runs of hidden systems
X, run 1 (11 x 20)
[[  3 -24 -12 -24  -4  -5 -12   5  12  19  -7  23 -11 -23 -11  -9   2 -16
   -7  -2]
 [ -4  -5  14   0   3  -1 -21  15 -26   7  19   3  16  14  15  -6  14  10
   25  -4]
 [  4  22  -5  20   0  -4  -5 -18  25  -9   4 -25  13  -4   1  11   3   4
   -1  18]
 [  0   8   4 -14  -5  16  15  17  12   5 -23 -16  -8  -3  -7  -7 -13 -10
  -16 -24]
 [ 11   2 -15 -11  11   5  10  10 -31 -13   0  27 -11  -2  -4   4  14   7
    3   2]
 [ -5  -1  16  13 -10 -11 -11 -32   5   9   1  16  -5   5  14  -7  10   1
  -12   9]
 [-26  -9   0  -7  13 -13  -1   8  14   3   8 -25  13 -21   1 -16  -7   2
    2  -1]
 [ 18   1 -15  -5  -2  16 -13  26   6  -3   3   1  -2   1 -10   6  16 -18
   18  -4]
 [ 15  24  17   3  -3  10  -4  -2 -17  -1 -10   6  17  14   8   6  -5  15
  -16   1]
 [ -9  10 -15  -8   3 -17  20 -27   7   3  -9 -14 -15 -11  -1  -2   8  12
  -12  -2]
 [-19 -14   8   3   6  14   5  18   4  -1   4  14 -23  -9   3 -16   6 -20
    0  -7]]
S, run 2 (11 x 20)
[[ 10  11  13  16 -10  24   2  -1  16   5 -26  -5   8   8   1   5  -9 -19
  -13  -3]
 [ -5   3 -12 -19  10  -4  21   4  -5   5   1  -4   2 -22 -23   8  -8  18
  -14   0]
 [  3  -5   1  -2  -5 -13   0 -16 -22  -7   7  26 -13  18  12  -4  15   4
    1   0]
 [ -3   1   4  25  10   5 -11   5  12 -12   5  -7  17  -6  13  -1 -20 -11
    7  17]
 [ -5 -13  -5 -20 -12 -14  -1  -2  22  18   7 -12  -4  -9 -12  -5  -4  -2
    1 -15]
 [  6   4   5   1  -1  17   8  15 -24   4  -5  -1  -3  16  -2   4  12   3
   13 -17]
 [ 13   9  -9   5   5   4  -9   2   9 -13 -12   4  -1  -3  -9   7   4   9
  -16  25]
 [-10   1   8  -2  -4 -16  15 -25   1   3  -1  -7   5   5   7  -2 -18   6
  -14  -7]
 [ -7 -11 -10  -1  12   2   8  11 -12  -9  16  11  -9  -9   1  -3  -2 -15
   19  -4]
 [ 11  -7  10  -1 -10   2 -29   7   6  12   1  14   8   3  -2  -1   6   3
    3   8]
 [ -2  12  -2   8  -1  -4   6  -3  10  -1  -4 -36   7   6  -4   5  -3  11
    7  -5]]
M, run 3 (11 x 20)
[[-18   8  17  -5   3  13  -2  12 -11 -12  15  -1   6  20  -1  -8  26  -5
   -9 -10]
 [ 14  28  -5  -6   8   9  -7   5  18 -13  -7   2  -5 -24  -4   1   6   1
  -23  14]
 [-15  -5  11 -13  -1   1   5 -12  -1  30 -20   5  -4 -17   0 -15  11   6
  -20 -11]
 [-25   7   1  -3  18   4  10  -4 -11 -11  24   4  10  -7  -7  -1  28  -5
   -5   2]
 [ -1   9  10  -2   4   4 -28  12  21  -4   4   4  -7 -16   5 -12  17   9
  -15  17]
 [-13   9   4 -22   7   5   4   5   3   7 -31 -15   8 -10  -3 -17  15  -2
  -24 -15]
 [-10  14   2  -6   7  17   8  -6  -4  12  15  14   3 -18 -14   4  36 -11
  -10  -1]
 [-15  14  24  -2  12   4 -10  12  -2  -1   9   7  -6 -15   2 -14  13  27
  -25  15]
 [-18  10  -7 -19   8  -7  -3 -10  15 -10 -17 -10  -4 -11   1 -18  32  -4
  -29  -2]
 [-16  11  13 -10  11  22  -3   6   8  15   5  11   7 -30  -1 -14  23 -24
  -16  -7]
 [-17  11   8 -14  18   7  -8  16  -8   7   2   0  12 -22 -17  -8  30  26
  -23  13]]
W, run 4 (11 x 20)
[[ 27 -11 -17  -1  -9  -4  -9  11  -7  -6  16  15  -8  11  -9  17  -8   4
   23   6]
 [ 20  17  -1   7  -2  -9  -4  -7   1  -4 -27 -13   5  -2  20  -1 -27  16
   -3   5]
 [ -9 -20  -7   4 -11 -12  23 -25   6  27  -4 -11   2   0 -17   9 -16   3
    1  -8]
 [ 12 -18   0   4  -2  -7  -5  16  -9   2  24  22 -13  -6   0   5 -29   7
   25   6]
 [ 12  -3  -9   2   0 -23 -20  -3   2  -9 -18 -21  23   7  16  -2 -21  17
    6  13]
 [ 11 -11 -13   9 -18  -8  13 -28  11  27 -12 -11   1   4  -3  11  -9 -10
   19 -12]
 [ 17  -9   2  14   0   8   8  18  -3   9   9  10  -8 -11 -10  15 -41  13
   18   9]
 [ 15 -15  -7  -8  -9 -30 -13  -3  -6  -2 -14  -8  11  15   1   3 -23  35
    0  12]
 [ 12  -9 -16   6 -13 -23  13 -33  -1  11  -4  -7  -1   6  18   7 -27 -11
   26 -14]
 [  9 -17  -4  22   1  -2   2   3  13  18   4   0   1 -28  -4  10 -46   6
   18  17]
 [ 16 -30  -2  -3 -15 -19 -19   9  -8  16  -8  -6  15  19  -9   7 -25  31
   19   6]]
R, run 5 (11 x 20)
[[ -2   2  17   8   2   9 -26  12   1   3  -8   3  10  -1  19 -16   2  -3
    0   6]
 [-14   3  -8 -12   4  -8   4  -8   1   0  -5 -29  21   2  -6  -4  16   3
   -3  -9]
 [  8  13   5  -4  -9  19   3   7   4   7   3   8 -22   3  -7   0  20 -11
   -3 -14]
 [ -6   9   5  -9  14   3   7   9 -16  -8 -15   9  -4 -10   1  -9  -3  19
  -21   7]
 [ -5  -3  -3 -11  -8 -17  -6 -27   2   5   0  12  -1   2   8  -8  17  -5
   -9  -4]
 [-16   1  13   0  10   5  -7  14   8   3   9  -8  -6 -17  15 -19   3 -10
    7  -8]
 [  2   1 -11 -16   5   1 -14   8   4  -1 -17  -8  13  -3 -12  -6  26   2
  -11   5]
 [  0  18  15  -6  -6  11   3  -2 -12  -4  -2  -1  -1  18   9  -5  17  -5
   -9 -20]
 [-12  13  -2  -4  12   5  17  -7  -2  10  -8  -1 -14 -27  -2  -8  13   9
  -14  -1]
 [ -8 -12   9 -14  -6  -5 -14   2   2   2  -3  20 -13   5   0 -17  17   1
  -20  -1]
 [-10  14  -2 -17  14  -8  -6   3  -6 -15   8  -4   7 -10  19 -18  12  -7
   -1  -8]]
M, run 6 (11 x 20)
[[ -5   0  10   0   4   1  -4  -5 -11   5 -14   6   2  -2  28 -20   0  -9
    1 -11]
 [ -8  -4 -10   5   8   3   4  -5   9  -1   4 -10  26  -8 -18  10   4  -7
   -4  10]
 [ -1  -1  15  -8 -10   0 -13  15   6  14  15  -1 -16   1  -5  -4   9  12
    5  -6]
 [  2  14  -7   1  13   8  10   9 -13 -21 -20  -6  -3   2   4  -2   5   2
   -7   0]
 [  6   2   5   0 -10   1  -3 -20  14  13  -2  15   2  -5  -5   3   6 -13
  -14   4]
 [-17   1   8  -7  12  -5  11  10  -8   2  16  -5   1 -13   2  -8 -10  12
   -1  -6]
 [  2  -4 -14   0   5  -6 -16   1   4 -12  -1   2  -7   0   1  -3  26  -1
    5  12]
 [ -1   9  19  -1  -4  12 -10   7   7   7 -11  -6  12   0   9  -9  -6  -9
  -13  -9]
 [ -1   4 -12  -9   5   4  17  -1   0   6  -1  -5   1 -13 -21   8   9   4
   -4  -2]
 [ -5   2  16   5  -3   3  -5  -1  -9   6  10  16 -15   2   6  -8  15   9
   -2   2]
 [ -7  11   0  -2  13  -5   2  -1   5 -20  -7  -8   7  -5   5  -6  -5   0
  -18   7]]
A, run 7 (11 x 20)
[[-20 -18  22  -7 -19 -11  17 -16  14   9  33   3   1  16  -7   1 -25 -15
  -10 -21]
 [ 11  -5 -21   5  10  -4  -7  33   7 -26  26  -7 -23  -6 -10   9  -6  12
   29  16]
 [  9 -17  -1  10   0   3 -36   0  -4   8 -40   9  25  10   9 -10  11  -1
   -3  20]
 [  7  11   6   3 -17  13  26 -20  -1  17  -5 -12  21  18 -12  20 -13 -22
   -1 -25]
 [  6  -5  -7   1  -4   0  20  10  -4  -3   7  10 -53   0 -15   5  -9  26
    4   0]
 [ -8 -20  -1  -4   7 -23 -18   1 -19 -26  -8  10  17  21  13 -14  -7  13
  -11  17]
 [ 17   2  -8   8 -12  -9  -7 -25  21   4   6  -1  21  -3   7  12 -21 -30
   13  -1]
 [ -3 -24   5  17  -6  12   6  22   2  28   0  -8 -20  -4 -17   5 -13  11
   25  -3]
 [  4 -14  -8  -5  -4   2  -5   9 -19 -18 -10   7   9  37 -23  10  23  12
  -11  10]
 [ 26  18   5   9 -13  -2  -2 -19   3 -16 -17   9  -3  18  22   4 -25 -11
  -10  -2]
 [ -4 -22  -9   0  -1 -14  23  -4  -4  18  -9  -8  -6 -12  -4   2 -41  10
   13  -5]]
X, run 8 (11 x 20)
[[  1   5 -12  20  17  -7 -10 -12 -16   1 -21 -16  22  -8  26  -4   6  10
   21  14]
 [-12  12   5   1  -7  16  13 -12  24  16   6 -17  10  -5 -22   8  18 -24
  -12 -13]
 [  9  15   9 -21   5   5  -5  38  -5 -15  13   8 -19  -7  -5  -4  -9  23
  -12   0]
 [ 11  -1 -15   6  -1 -12 -11 -22 -11 -10 -34   6  -3  14  19  -7  19   4
   -2   9]
 [-25   6  10   2   9   3  14 -21   3  13   9  -3  17 -18   9 -10   1 -22
  -11 -12]
 [  2  -1  -5 -15   4   3 -18  26  14   7  17   4 -14 -25 -17  -2  13  13
    5   9]
 [  8   7  12   4  -4   4 -24  11  -7 -11 -19  -7  10  33  17  -8  16   4
   -1  -2]
 [  0  28 -11  -2  13  -4  14 -23   3  -8  -6 -14  17 -18  10   1  -4  -8
  -12  -2]
 [ -1   2   2 -14  -3  13   6   8   9  24  -7  10 -27 -24 -10  -6  15  -3
   -7 -13]
 [ -8  -3  10  -5  10   0 -15  18 -24 -17   7  12   2  11   4 -12  22  18
   -6   9]
 [  4  15  -8   1  -2 -16 -18 -26  20 -10  -3  -8  13  -3  21  -7  11 -14
   -5   8]]
S, run 9 (11 x 20)
[[ 21  -6  -8  -9  -2   1  -8   8 -14  -3 -12  19   7   0   9   1 -19 -13
    7  -4]
 [  4  -6  -8  16  -2  -5  -6 -14   3  22  -4  -7  11  -9  -5  10   3  10
   16  12]
 [ -6   1   6  12 -11   2  15  -3  10  -3  20  -6 -21  13 -12  10  -4   4
    1  -3]
 [  9 -11  -2  -9   0   2  -2  24  -9 -18  -9   7   0  16  -5  -1 -23   1
   -6   0]
 [ 16  -8 -20  -3  -5 -10  -5 -18  -3   9 -18   1  19   2  -2   8  -2  -6
    8   4]
 [  2   6   3  24  -2   5  20 -15   2  11  14   3 -12  -6  -5  15  -9   3
   11   1]
 [ -5 -21   5   3  -3  -3   0  21  -1 -10  12   6 -15  13 -15   2 -15  14
    2   7]
 [ 16 -13 -10  -7 -11  -9 -10  -1  -5  -8 -14  -4  19  26   0   5  -9  -8
    5  -5]
 [ 18   7 -13  16  -2   6  14 -12   5  12  -9  -4   1 -13  -4  18 -16  -8
   13   1]
 [ -4 -18   5   8  -7   1  14   3  -5  11  10  11 -17   4 -22  10  -9  19
    0   7]
 [  8 -13  -4   2  -7  -9  -3   7  -9 -23   7   4   9  34  -6   9  -9   2
    5   4]]
A, run 10 (11 x 20)
[[  5   5  -2 -15  -4   8   9  -3   1  21 -13  13  -6 -17 -11   1   1  -1
  -16  -6]
 [-11   5  11  -5   2  -5   7   1 -21  -1  20   3  -3   9   7  -6   9  12
    4 -12]
 [ -4  11 -10   5   6 -11  -5 -11  17 -16   7  -6  -5 -12   6  -2   4   3
   -7  16]
 [ -7  -8   9  -5   1   4 -12  12  10   9  -6  -3   8 -10   8 -14  -9 -14
   -2  -7]
 [  3   7 -12  -5   6   9   9   6  -9   6   8  -4  10  -8 -13   9  18  -4
   13  -6]
 [  0  15  14   5  -4   9  -4  -5   0   4  -5   6 -14   1   5  -4  17  12
  -14   5]
 [-11  11   2  -9   8  -6   8  -1   1 -10  -5 -20  11   0   6  -9  -9   1
  -15 -11]
 [ -1   1 -12 -12   5   0   5   0   6   1  10  13 -14 -22   2  -6   4 -14
    4  -2]
 [ -9   3  15   6  10   5 -12   9 -11   8  13   1  11  -9   6  -6   7  11
    6   7]
 [  1  13  -3  -7  -4   0  -5  -6  17   0  -3 -17   9  -2  -8   0  19  -3
  -11  -2]
 [ -7   8   6   1   5  14   8  11   3  -1  -9  -3 -16  -7   7 -12   1 -13
   -3 -13]]
R, run 11 (11 x 20)
[[  3  -3  16  15 -11  -6 -13 -13  -2  -6   3   5  26  30   0   9 -13   9
  -11  17]
 [ -2   7 -10   4  -2 -14  19 -10  12   0  21 -28  -8  -5   3   8 -20  -2
   22 -14]
 [ 18 -22 -12  12  -4  15  -5  20   6   8 -16  13 -11  -4 -19   9 -10  -7
   11  12]
 [  5  -3   6   2   0  -7   1   1 -21 -17   9   6  28  24  -3  12 -24  11
   -4   8]
 [ 13  11  -9  17  -9 -11  12 -28  11  10  17 -10  -7  -8   6  17 -10  -1
   22   0]
 [ -3 -27   1  21  -1   7   2  23  12   3  -7  -3 -13   1 -12   1 -29   1
   11  11]
 [ 15  -8 -19 -11  -2 -11  -1   3 -10 -20  13   7  24  14 -16  19 -18  -2
    4   9]
 [ 24  16   6  28 -10   3   0 -14   0   7   7  -4   0   4  15  18 -23   1
   23   3]
 [-10 -25  -7  24   1  -3  19   3   8   6  -9 -20  -2   2 -18  11 -28  10
   11  10]
 [ 19 -18 -14  -3 -14  -3  -1   6   5 -14  24  18   0  19 -22  20 -21 -11
   10   6]
 [ 25  14   0  22   4  -1  -1   2  -7  -9   5  -2  10  -4  17  14 -38  10
   22  13]]
H, run 12 (11 x 20)
[[ -5   9   8   0  -1  11   6  12  15 -27  31  16 -28   6 -10   1   7 -13
  -13   0]
 [  0  -2   7 -13  10  -8 -29  22   6  -2 -15   5  -4 -23  19 -25  -8  11
  -10   9]
 [ -9   5 -15 -12   6 -10  -2 -19  -4   6  -5 -17  16  -4  14  -9  33 -17
   13 -18]
 [ -5  19  16  15  -3  29   3  10  20   4  22  -3 -16  -6 -11   4  18 -14
    0  -4]
 [ -5  10   9 -18  10  -1 -11  27  -3  -8 -11  -5 -13  -8  -4 -14  11  35
  -22   7]
 [  6  14  -9 -18   0 -11  -9 -16  -6 -16 -11   4  -1   7  25 -14  25 -20
   -8 -15]
 [-15  16  10  11  10  16   2  -6  27   7  13  -1  -5 -33   6  -9   7 -26
   -6   1]
 [-18  -3   8 -21   6  -3 -13  23   4   9  17  -8 -13 -11 -12 -16  30  22
   -3  -3]
 [  4  21   1  -7   5   3 -16  17  -7 -27  -5  -6  -6  15  24 -16  26  -7
    5 -12]
 [  1  27  -7   4  11  16  -3  -5  26  -3 -21 -11  -3 -30   7 -10  18 -19
  -17   4]
 [-23   8  14 -28   1   3   5   2   2  17   9   4 -12 -17  -9 -16  33   4
  -22 -18]]
H, run 13 (11 x 20)
[[  8 -13  -3 -34 -12  -7  -3  14   1  -2  10  26 -19   3  -5  -8  -7 -14
   -5 -19]
 [ -3   3   9  16  18   5 -16   6 -17   3   3   6  21 -16  28  -9  -4  -4
   16  10]
 [ -5  -1 -11   9  -7 -10  -6 -18  24  10   0 -32   8   4 -13   6  26   8
    7   3]
 [ -1   8   9  -4  -3  19  23  23  -3  -6   2  -3 -27  10 -10   1  -9  -1
   -5 -21]
 [ 13   5  -7  -9  13   5 -13   8 -15 -12 -15  27   8 -14   1  -2   4   5
  -16  22]
 [ -7   6   8  -3 -11 -18  -5 -34   9  12  -2  -7  14   4  16  -9   7  -5
   -9  -9]
 [-15  -1  -5   7   9   3  19   8  11  -7  31  -6 -22 -14  -7   3  -2  -8
   14  -3]
 [  6 -17   6  -5  -1   8 -26  32  -2   5 -14   8  -7   4  -6 -10   7  10
    3   8]
 [  5  20  -3  -8   4  -2  -1  -7 -12  -7 -18 -19  30   9  17  -3   7  -4
   -3 -12]
 [  7  20  -7   9  -6  10  14 -21  19   8   9   5 -18 -15 -10  12   9 -11
   -6   0]
 [-21 -14  22  -5   5   1   3  17  -4   3   6  11 -17  -3  -7 -13  -5  18
  -16   2]]
W, run 14 (11 x 20)
[[  6  -5   4   4  -8  -7  -4  -9  10  -4  19  10  28   5 -22  19 -27   4
  -16  21]
 [ 16   3  -4 -23 -14 -21 -13   5   2  14   3 -13 -18  -2  12  -6  -6  20
   18 -21]
 [ -3 -12 -18  29  15  -2  19  -8 -10  -6 -20 -10   0  -3   9   4 -18  -5
   18  10]
 [  8 -15  14   4 -20  -6 -15 -11  17  20   5  14  10   3 -12   8 -23   1
   -9  10]
 [ 14  -1 -12 -17   0 -13   3  16  -8   1   6 -19   4   2   2   6 -20  16
   26 -16]
 [ 13  -7 -16  24   2 -10   1 -22   0   3 -21   3  -8  -7   9   5  -9   8
   10  21]
 [  0 -13  17   8 -16  -3   7  -5   5  18   5  -4   9  11  -4   7 -38   1
    1  -8]
 [ 16 -14 -27 -11   0 -19  -3   7   1   1   8  -3  -3  -9 -12   9 -18  13
   22   6]
 [ 15  -7   1  16  -5 -13 -10 -14  -9  10 -20   1   0   6  24  -4 -22  13
   16   5]
 [  3 -10  -6  14  -8 -12  14 -15   9   8   4 -18  14   4 -13  16 -33   2
   10   3]
 [ 23 -17  -9  -3 -12 -12 -11   7   5  17   0  10 -19  -8  -3   6 -24  14
   19   6]]

runs to name
run 15 (2 x 20)
[[  6   7   3   0  -8  10  14  14  20 -16  -4 -17  -8  14 -14  11 -24  -8
  -12  -8]
 [ 18  -6 -15 -11   3  -1  16   4 -23  -9 -19  19  -9   3  -1   6 -23   4
   -1  -3]]
 : X
run 16 (2 x 20)
[[ -5 -20 -12   2   1   0  13   5 -22  15  -8 -11  -2  11 -11   5  11  12
   24 -11]
 [ 15   6   5  13  -7  19   0   7  -6 -15  -7   7  16  26 -10  17  -7 -10
   -7   3]]
 : H
run 17 (2 x 20)
[[  1 -19   1   6 -17 -12   7 -17  12  12 -17 -11   2  18 -14   8 -17  10
  -12   2]
 [  0  -4  -3  -8  -3  -4  18   3 -10  -8  28   5 -15  11   2   4 -11 -12
   18 -21]]
 : M
run 18 (2 x 20)
[[  1  12  -3  -2   6   5   4  -2   7   7   9 -11  21 -15 -12  11  -2   0
   -1   2]
 [ 11   7   3  -8  -9   5  -2  13   5   2   0  -5 -19   7 -12   2   6  12
   -2 -10]]
 : X
run 19 (2 x 20)
[[  8   9  13  17  -6   9 -13   2   6   1   5   0  -2  10  15  -1  -1  -5
    9   2]
 [ -4  -2  -4  -2   4   1   2  13  17   2 -10 -22   2 -10 -13  -1 -11   6
   -5   2]]
 : S
run 20 (2 x 20)
[[-15   8  -7  -1  16  19   6  11  -6  -8  22   1  24  -6 -26  11  38 -17
    0   5]
 [ 24  29  21 -15 -18   0 -30   6  19  -6   7  10 -10   3   6  -2  -3  11
  -23   3]]
 : X
run 21 (2 x 20)
[[ 12  -1  10  -9 -21  -5  -6 -14  17  -7 -22  16  -6  20 -12   1  -9   7
  -46  10]
 [ -7  -3   0 -20   7 -14  16  -4 -23   3  15   5  -3  -9  26 -14 -21  -7
   17 -26]]
 : R
run 22 (2 x 20)
[[  4  -7   6   8  -5  -6   7  -2 -10  15  -2   0 -14  -2   7  -1 -20  19
   10  -3]
 [ -1 -17 -10   7   2 -15   4  -4   2 -11   2  -3   7   6  -2   7 -24   3
    7  12]]
 : W
run 23 (2 x 20)
[[ -2  -3   5  10   4  10 -16 -10  15  38 -25   0  21 -36   6  -8   3  -8
   -3   9]
 [-19   6  14 -14  -7  16  18   7  -6  22  20 -14   8  11 -26   5  26  -2
    0 -31]]
 : A
run 24 (2 x 20)
[[  5  16   7   3  -8  15  29 -29 -21  10  -5  27 -13  12   4   9  12 -14
  -11 -18]
 [ -6   1   2  13  25   3  -6  21 -11 -21  17  19   4 -21  -1   2 -16  19
   -2  35]]
 : S
run 25 (2 x 20)
[[ -8  -2  -4 -15   1 -15  -5   0   0  -2 -19 -24  16  12  -7  -8   8  20
  -14  -2]
 [  2   8  -4  -4  -5  10  13  -7  -3   0   7   9 -13   8   1   1  20 -24
    5 -21]]
 : R
run 26 (2 x 20)
[[-19 -28  14  -9 -18 -17  -3 -23 -12   7   7   8  19  42  -4  -5  11  -5
  -10 -11]
 [ 13  15  -4  13   6   0   4  14  11 -27  34  -7   3  -8  10  14 -39 -12
   20   7]]
 : H
run 27 (2 x 20)
[[ -5  -6  -8 -10   2  -4 -10  -5  15  -2  -2   9   4 -11  -4  -8   8 -14
  -14   7]
 [ -4  14  14  -4   1   0   1  -4  -9  13   9  -5  10  -3  12  -4   0   4
    3 -13]]
 : S
run 28 (2 x 20)
[[ -7  -9  -7   0  -4 -12  -4 -13  12  -6  14 -12  28  15   3   3  -2 -26
    9  -7]
 [ 12  -2   0   5   0  10  -6  31  10   5  12  -8  -6 -11  -8   5 -16   2
   22   0]]
 : M
run 29 (2 x 20)
[[ 17  -1  -9   1  11   1  -9  26   1 -23  -4  14 -16 -13   1   0 -22  14
   -2  22]
 [ -5  -8   5 -13  -9 -21  -6 -23  -8  11 -29 -10  23  16  11 -11  -3   8
  -14 -11]]
 : W
run 30 (2 x 20)
[[ -1 -10  -1  12  -1  -5   1 -11  13   1   6   5   6  -6   3   0 -26 -13
    1   8]
 [ -1 -21  -6 -11  -3 -14  -4  15  -5   7   9  -5   3   4  -5  -2 -11   5
   18  -6]]
 : M
run 31 (2 x 20)
[[ -8  -7 -13   6   8 -22  16 -26 -10  -5 -10 -17  37   5  -5  11 -18   9
   -3  12]
 [ 12  -8   6   6 -23 -11  -9 -16  20  27  25  11 -24  -6   4   5  -9   0
   21  -6]]
 : W
